In the data rows, 50 means zero.
Some points, one per row:
(49, 80, 48, 55, 48, 53, 48, 42, 40, 41, 49, 42, 47, 45, 52, 39, 58, 57,
 43, 99, 46, 48, 34, 57)
(47, 48, 48, 65, 55, 47, 65, 43, 52, 49, 49, 49, 58, 63, 50, 52, 52, 50,
 51, 52, 58, 34, 55, 46)
(51, 53, 42, 50, 50, 50, 59, 41, 46, 49, 46, 51, 57, 99, 73, 44, 61, 50,
 49, 43, 45, 48, 41, 46)
(75, 40, 70, 42, 46, 48, 56, 47, 53, 60, 46, 50, 52, 56, 44, 44, 40, 49,
 47, 44, 48, 49, 48, 49)
(48, 49, 46, 35, 44, 57, 48, 47, 55, 50, 42, 42, 46, 44, 50, 44, 43, 48,
 39, 58, 53, 68, 41, 94)
(66, 53, 49, 37, 48, 44, 38, 99, 71, 81, 97, 50, 56, 99, 73, 54, 44, 60,
 34, 78, 50, 47, 66, 41)
(52, 70, 51, 61, 48, 56, 47, 43, 35, 43, 46, 43, 45, 44, 55, 35, 67, 51,
 54, 77, 49, 47, 35, 65)
(47, 50, 47, 36, 48, 55, 48, 44, 59, 45, 47, 42, 48, 47, 49, 47, 46, 41,
 41, 74, 48, 62, 46, 76)
(48, 51, 48, 39, 50, 53, 48, 42, 55, 44, 51, 41, 50, 46, 49, 46, 49, 37,
 46, 98, 46, 54, 61, 58)
(41, 48, 42, 48, 51, 50, 55, 42, 46, 49, 47, 57, 60, 57, 49, 75, 43, 50,
 49, 48, 54, 41, 46, 45)
(61, 40, 59, 43, 46, 48, 54, 49, 52, 60, 54, 50, 52, 52, 41, 61, 36, 50,
 49, 43, 46, 50, 48, 42)
(45, 40, 45, 50, 49, 49, 47, 45, 39, 49, 51, 48, 51, 45, 45, 84, 42, 47,
 47, 47, 48, 45, 42, 39)
(42, 52, 39, 43, 38, 44, 41, 44, 48, 48, 49, 46, 46, 47, 53, 53, 45, 46,
 41, 48, 37, 45, 45, 44)
(50, 61, 51, 46, 57, 53, 49, 45, 57, 49, 49, 60, 48, 45, 53, 39, 56, 48,
 58, 72, 46, 54, 53, 53)
(47, 39, 46, 46, 52, 48, 47, 51, 48, 49, 50, 45, 50, 45, 48, 56, 47, 39,
 59, 34, 47, 49, 45, 44)
(43, 44, 65, 77, 78, 57, 59, 34, 40, 41, 34, 48, 46, 33, 39, 59, 40, 75,
 45, 41, 50, 44, 60, 36)
(43, 42, 44, 48, 51, 50, 52, 46, 47, 49, 50, 61, 55, 50, 45, 83, 41, 49,
 49, 48, 56, 40, 49, 46)
(48, 56, 49, 52, 48, 50, 47, 42, 45, 42, 50, 48, 50, 45, 49, 47, 50, 53,
 41, 56, 46, 50, 38, 52)
(48, 99, 47, 49, 48, 49, 48, 54, 51, 45, 51, 51, 49, 45, 51, 40, 56, 47,
 43, 45, 49, 46, 58, 48)
(57, 52, 50, 36, 53, 43, 38, 99, 64, 81, 72, 50, 56, 99, 67, 58, 45, 50,
 36, 73, 47, 52, 57, 46)
(42, 52, 42, 48, 51, 51, 58, 41, 47, 48, 48, 54, 61, 77, 54, 56, 49, 48,
 49, 44, 50, 43, 46, 46)
(47, 81, 49, 51, 50, 49, 48, 42, 48, 41, 52, 42, 49, 44, 49, 50, 48, 65,
 41, 99, 49, 48, 35, 46)
(57, 44, 56, 62, 54, 58, 53, 57, 52, 55, 49, 57, 54, 46, 49, 39, 53, 67,
 45, 52, 64, 61, 44, 57)
(56, 44, 55, 71, 55, 59, 58, 57, 51, 55, 49, 55, 55, 49, 48, 39, 51, 65,
 48, 49, 70, 62, 44, 52)
(47, 38, 48, 51, 49, 50, 48, 48, 44, 53, 50, 49, 50, 44, 48, 52, 45, 51,
 44, 51, 47, 49, 37, 43)
(60, 72, 57, 45, 46, 49, 50, 53, 58, 48, 46, 51, 48, 46, 60, 32, 83, 44,
 47, 43, 52, 45, 48, 70)
(47, 44, 48, 69, 43, 48, 47, 41, 70, 46, 49, 63, 51, 46, 48, 54, 48, 75,
 36, 36, 43, 57, 99, 54)
(51, 43, 56, 97, 60, 56, 90, 64, 55, 57, 56, 51, 58, 65, 45, 53, 46, 51,
 67, 39, 99, 51, 54, 44)
(47, 43, 48, 61, 45, 48, 47, 41, 64, 45, 51, 65, 50, 45, 49, 51, 49, 93,
 35, 36, 46, 53, 99, 49)
(44, 42, 46, 49, 50, 51, 51, 51, 45, 48, 49, 62, 54, 47, 46, 87, 41, 48,
 48, 50, 53, 41, 49, 45)
Then 24 other points, each followed by its number:
(47, 51, 49, 53, 48, 50, 47, 42, 42, 42, 49, 48, 50, 45, 50, 43, 52, 50,
 41, 55, 46, 52, 37, 56) 0
(41, 46, 46, 48, 51, 50, 52, 36, 41, 42, 38, 49, 48, 36, 41, 46, 46, 58,
 48, 38, 43, 48, 45, 44) 1
(78, 42, 70, 43, 46, 48, 54, 50, 55, 58, 44, 50, 51, 49, 49, 35, 49, 48,
 48, 47, 51, 46, 44, 60) 2
(49, 51, 50, 51, 46, 51, 47, 44, 37, 45, 43, 47, 50, 46, 50, 42, 55, 46,
 50, 52, 46, 48, 38, 64) 3
(46, 44, 48, 57, 53, 48, 50, 79, 44, 48, 51, 52, 53, 46, 48, 53, 48, 56,
 52, 40, 57, 37, 49, 46) 4
(61, 46, 67, 48, 61, 49, 41, 39, 36, 43, 41, 50, 53, 57, 51, 41, 55, 45,
 61, 46, 40, 42, 63, 36) 5
(47, 42, 40, 39, 40, 52, 83, 64, 54, 62, 49, 46, 43, 35, 45, 40, 40, 55,
 62, 33, 99, 50, 63, 41) 6
(50, 46, 44, 36, 40, 56, 53, 58, 49, 58, 41, 44, 44, 41, 49, 42, 40, 61,
 41, 41, 70, 64, 42, 66) 7
(47, 49, 40, 38, 38, 44, 36, 44, 46, 49, 49, 47, 45, 42, 61, 40, 56, 38,
 57, 48, 35, 47, 45, 48) 8
(77, 48, 71, 45, 46, 48, 54, 50, 56, 54, 44, 51, 50, 46, 54, 32, 64, 46,
 48, 43, 51, 45, 44, 67) 9
(47, 43, 40, 39, 39, 53, 72, 67, 50, 63, 46, 46, 43, 36, 48, 43, 41, 56,
 56, 33, 97, 52, 53, 44) 10
(47, 68, 48, 51, 50, 49, 49, 43, 48, 48, 51, 60, 49, 44, 50, 47, 49, 44,
 73, 83, 47, 48, 62, 46) 11
(47, 45, 47, 80, 41, 45, 45, 44, 95, 49, 47, 59, 54, 44, 49, 54, 48, 49,
 47, 36, 42, 76, 57, 79) 12
(47, 54, 48, 49, 50, 49, 49, 41, 49, 41, 50, 48, 50, 45, 49, 50, 49, 52,
 41, 54, 48, 47, 40, 45) 13
(42, 43, 44, 49, 48, 50, 47, 43, 38, 48, 54, 48, 52, 48, 45, 93, 41, 47,
 50, 47, 47, 42, 49, 37) 14
(53, 46, 49, 45, 52, 50, 42, 36, 44, 43, 36, 48, 48, 47, 50, 51, 42, 57,
 44, 43, 40, 44, 60, 38) 15
(47, 43, 48, 50, 50, 49, 47, 41, 47, 46, 49, 67, 49, 45, 49, 49, 49, 96,
 34, 35, 47, 49, 99, 44) 16
(48, 52, 50, 50, 46, 50, 47, 43, 38, 44, 44, 48, 50, 45, 50, 43, 53, 47,
 46, 53, 45, 49, 37, 65) 17
(50, 49, 51, 46, 47, 51, 47, 42, 35, 47, 39, 48, 49, 48, 51, 42, 52, 45,
 56, 45, 45, 43, 44, 53) 18
(43, 50, 39, 42, 38, 44, 39, 43, 47, 48, 51, 46, 45, 45, 54, 45, 49, 43,
 44, 47, 36, 47, 45, 45) 19
(42, 48, 40, 43, 39, 44, 42, 43, 47, 48, 53, 45, 48, 50, 50, 61, 42, 50,
 37, 44, 38, 45, 46, 44) 20
(44, 42, 44, 39, 50, 45, 47, 45, 47, 50, 51, 44, 51, 45, 45, 78, 39, 49,
 39, 38, 44, 46, 49, 43) 21
(76, 41, 72, 44, 46, 48, 55, 47, 53, 59, 45, 51, 52, 51, 46, 38, 43, 49,
 49, 43, 49, 48, 45, 54) 22
(49, 52, 49, 53, 46, 50, 47, 42, 40, 42, 46, 48, 50, 45, 50, 43, 53, 48,
 44, 53, 45, 49, 36, 63) 23
Which of these numbered points is nearest to each point below, looking only along the 6 directions in which the first points spread most? Its number follows each.
(48, 47, 45, 35, 41, 57, 51, 55, 51, 55, 41, 44, 44, 42, 49, 42, 41, 56,
 39, 44, 62, 69, 42, 74) > 7
(68, 39, 66, 43, 45, 48, 57, 48, 53, 60, 49, 50, 52, 51, 42, 49, 37, 50,
 49, 44, 47, 49, 48, 45) > 22
(49, 47, 45, 35, 44, 57, 50, 51, 56, 53, 41, 43, 45, 46, 50, 44, 41, 54,
 38, 51, 56, 71, 40, 89) > 7
(63, 44, 69, 49, 62, 49, 40, 38, 37, 42, 41, 51, 52, 63, 50, 44, 49, 47,
 54, 48, 39, 41, 63, 37) > 5
(47, 46, 48, 55, 52, 48, 49, 89, 44, 49, 49, 53, 53, 46, 49, 50, 48, 57,
 55, 40, 56, 39, 44, 44) > 4
(46, 47, 49, 60, 44, 44, 42, 62, 89, 58, 46, 54, 59, 54, 49, 58, 53, 37,
 94, 37, 39, 99, 38, 99) > 2
(46, 46, 45, 41, 44, 46, 48, 58, 97, 55, 72, 45, 44, 40, 48, 51, 43, 49,
 39, 42, 47, 63, 47, 43) > 22
(45, 50, 39, 40, 38, 44, 37, 44, 47, 49, 50, 48, 45, 43, 59, 43, 51, 41,
 51, 47, 35, 49, 44, 46) > 19
(47, 45, 42, 38, 39, 55, 62, 66, 46, 64, 43, 45, 43, 38, 47, 41, 40, 58,
 48, 35, 87, 57, 51, 50) > 10
(50, 47, 50, 44, 49, 51, 46, 41, 35, 48, 38, 48, 50, 49, 50, 43, 51, 46,
 57, 43, 45, 43, 50, 49) > 18
(47, 80, 48, 55, 48, 51, 48, 42, 45, 41, 50, 42, 48, 45, 52, 43, 53, 61,
 41, 99, 47, 49, 35, 51) > 11
(48, 46, 48, 58, 54, 48, 54, 71, 44, 49, 49, 52, 54, 46, 48, 52, 48, 55,
 54, 41, 67, 35, 55, 44) > 4
(45, 42, 40, 40, 41, 50, 90, 70, 60, 60, 56, 46, 43, 34, 43, 41, 41, 52,
 70, 32, 99, 48, 67, 40) > 6
(42, 45, 45, 45, 51, 51, 53, 36, 42, 42, 41, 49, 48, 36, 42, 44, 44, 57,
 48, 39, 44, 45, 47, 43) > 1
(43, 41, 44, 49, 47, 49, 48, 46, 39, 49, 52, 49, 51, 49, 44, 87, 40, 47,
 48, 47, 48, 44, 43, 38) > 14
(52, 46, 50, 45, 52, 49, 42, 36, 40, 44, 36, 48, 48, 49, 49, 51, 44, 56,
 46, 42, 41, 42, 64, 37) > 15
(47, 46, 48, 61, 54, 47, 57, 61, 46, 50, 51, 50, 56, 49, 47, 57, 50, 55,
 51, 44, 67, 34, 58, 44) > 4
(45, 46, 46, 44, 49, 52, 53, 37, 41, 41, 42, 50, 47, 36, 44, 44, 46, 53,
 50, 39, 48, 42, 51, 41) > 1
(49, 47, 48, 43, 48, 54, 50, 41, 38, 46, 49, 50, 45, 39, 49, 46, 48, 46,
 51, 50, 52, 40, 50, 37) > 13
(48, 43, 67, 67, 81, 58, 59, 34, 39, 42, 34, 48, 45, 33, 39, 53, 43, 69,
 49, 41, 53, 40, 71, 37) > 1
(45, 40, 45, 39, 53, 46, 47, 48, 47, 49, 51, 44, 51, 46, 46, 69, 40, 45,
 43, 37, 44, 46, 46, 44) > 21
(48, 51, 47, 52, 52, 49, 49, 41, 47, 42, 51, 41, 49, 46, 49, 50, 49, 36,
 48, 97, 49, 48, 85, 46) > 11
(55, 43, 56, 83, 55, 58, 71, 63, 52, 55, 54, 53, 57, 56, 46, 45, 49, 57,
 56, 42, 99, 53, 47, 45) > 6
(49, 49, 46, 35, 45, 57, 48, 47, 60, 49, 45, 42, 47, 45, 51, 44, 44, 44,
 40, 65, 50, 67, 43, 94) > 7
(48, 69, 48, 48, 53, 50, 47, 42, 50, 49, 51, 60, 48, 45, 50, 43, 52, 43,
 70, 78, 48, 49, 58, 47) > 11
(69, 53, 64, 45, 46, 48, 51, 50, 59, 52, 44, 52, 49, 46, 57, 32, 76, 46,
 47, 42, 54, 44, 45, 71) > 9
(47, 50, 48, 44, 51, 50, 48, 42, 54, 43, 50, 41, 49, 45, 49, 47, 49, 36,
 47, 96, 48, 51, 74, 50) > 11
(62, 47, 66, 50, 56, 49, 41, 39, 35, 44, 43, 50, 53, 57, 52, 38, 59, 42,
 69, 45, 41, 43, 61, 37) > 5
(48, 45, 48, 50, 51, 49, 49, 98, 44, 49, 53, 55, 50, 45, 49, 51, 49, 57,
 54, 39, 53, 42, 42, 44) > 4
(43, 44, 43, 39, 48, 44, 47, 48, 45, 50, 54, 44, 51, 49, 46, 82, 39, 53,
 37, 41, 42, 45, 50, 43) > 21
(51, 65, 51, 65, 46, 50, 47, 39, 36, 46, 47, 52, 50, 45, 54, 35, 66, 52,
 53, 48, 42, 51, 37, 45) > 23
(48, 66, 49, 47, 55, 51, 48, 43, 52, 48, 51, 60, 48, 47, 51, 42, 53, 45,
 64, 75, 46, 53, 57, 49) > 11
(42, 50, 40, 42, 41, 44, 42, 46, 47, 49, 53, 45, 48, 48, 49, 63, 41, 55,
 36, 45, 39, 46, 49, 43) > 20
(46, 47, 49, 66, 55, 47, 58, 52, 50, 48, 50, 50, 57, 51, 48, 52, 50, 53,
 51, 45, 64, 34, 60, 45) > 4
